In the data rows, 128 means zero.
Here are some numbered points:
[191  85 135 255  65 231 164 237 164 128   0 255  95 242 130  38] 0
[136  94 158 132 137 168 136 148 100 150  94 174 135 130  94 125] 1
[ 94  82  92 108 174 192  68 144 107 120 103 199 152 136  96 102] 2
[187 186 149  99 104   0 149  64 129 170 217  48  78  35 148 238] 3
[133 102  69 170 113 163 147 191 165 119  84 179 135 174 137  84] 4
[100 116 209  95 159 171 133  83  62 142 122  99 141 125  80 143] 5
[144 127 157 136 118 123 150 123 115 151 119 126 116 122 115 149] 6
[105  86 103 106 170 195  90 140 106 138  96 204 139 135  89 113] 7
[167 142 150 144  94  84 180 121 140 154 140  91 109 111 133 166] 8
[150  49 119 103 159 162  79 157  67 220 124 249  89  61  78 185] 9
[122 135 120 105 142 121 125 103 123 132 133 126 133 112 116 144] 10
[112 120 121 114 134 153 130 106 105 156 117 127 113 134 124 138] 11
[  0   0 243   0 227 245   0 124   0 224 255  13  93  25  83 165] 12
Which two points above are nearest to each new point by angle? Their numbers follow each, nearest first.
[143  83 120 114 145 147 100 145  95 179 123 193 105  90 100 159] 9 7
[154 152 141 173 101 128 142 134 149 118  81 150 105 153 150 111] 0 4
[133  77  13 198  97 192 165 239 197 110  54 213 139 206 151  54] 4 0
[155 146 143 100 140  47 127 116 135 101 191  72 156  86 117 167] 3 8
[ 90  95 116  91 144 185 112  98  66 190 138 125  90 119 117 150] 11 12
[117 135 123  94 148 118 122  87 121 136 134 122 133 102 109 154] 10 3
[ 99 170 113 119 120  97 113 100 146  92 171  55 125 137 173 114] 3 8
[144 120 139 149 119 132 138 149 131 132 111 148 125 135 126 122] 0 4
[119 147 115  83 159 109 119  65 118 139 134 123 141  95 100 172] 10 3
[132 158 162 167 101 142 169 119 145 120  95 107 127 167 131 105] 0 8
[101 132 117 112 150 139 106 124 134  96 133 122 153 136 129  99] 2 7
[108 140 150 128 132 138 142 119 129 105 126  94 155 148 118 109] 5 12
[131 131 133 121 132 109 128 125 128 120 141 116 135 118 124 137] 3 10
[174 119 135 142 126  94 123 156 147 125 120 180 135  99 118 140] 9 0
[140 133 135 112 134  91 128 121 135 113 153 106 143 106 123 147] 3 10
[174 143 157 146  91  74 199 124 135 167 139  90 111 110 120 178] 8 6
[173 116 137 137 129 103 122 161 142 129 125 181 131 102 111 145] 9 1
[186  79 115 255  74 236 151 246 161 148   0 255  89 224 142  38] 0 4
[138 164 127 108 114  50 122 100 139 131 201  62 106  82 172 166] 3 8
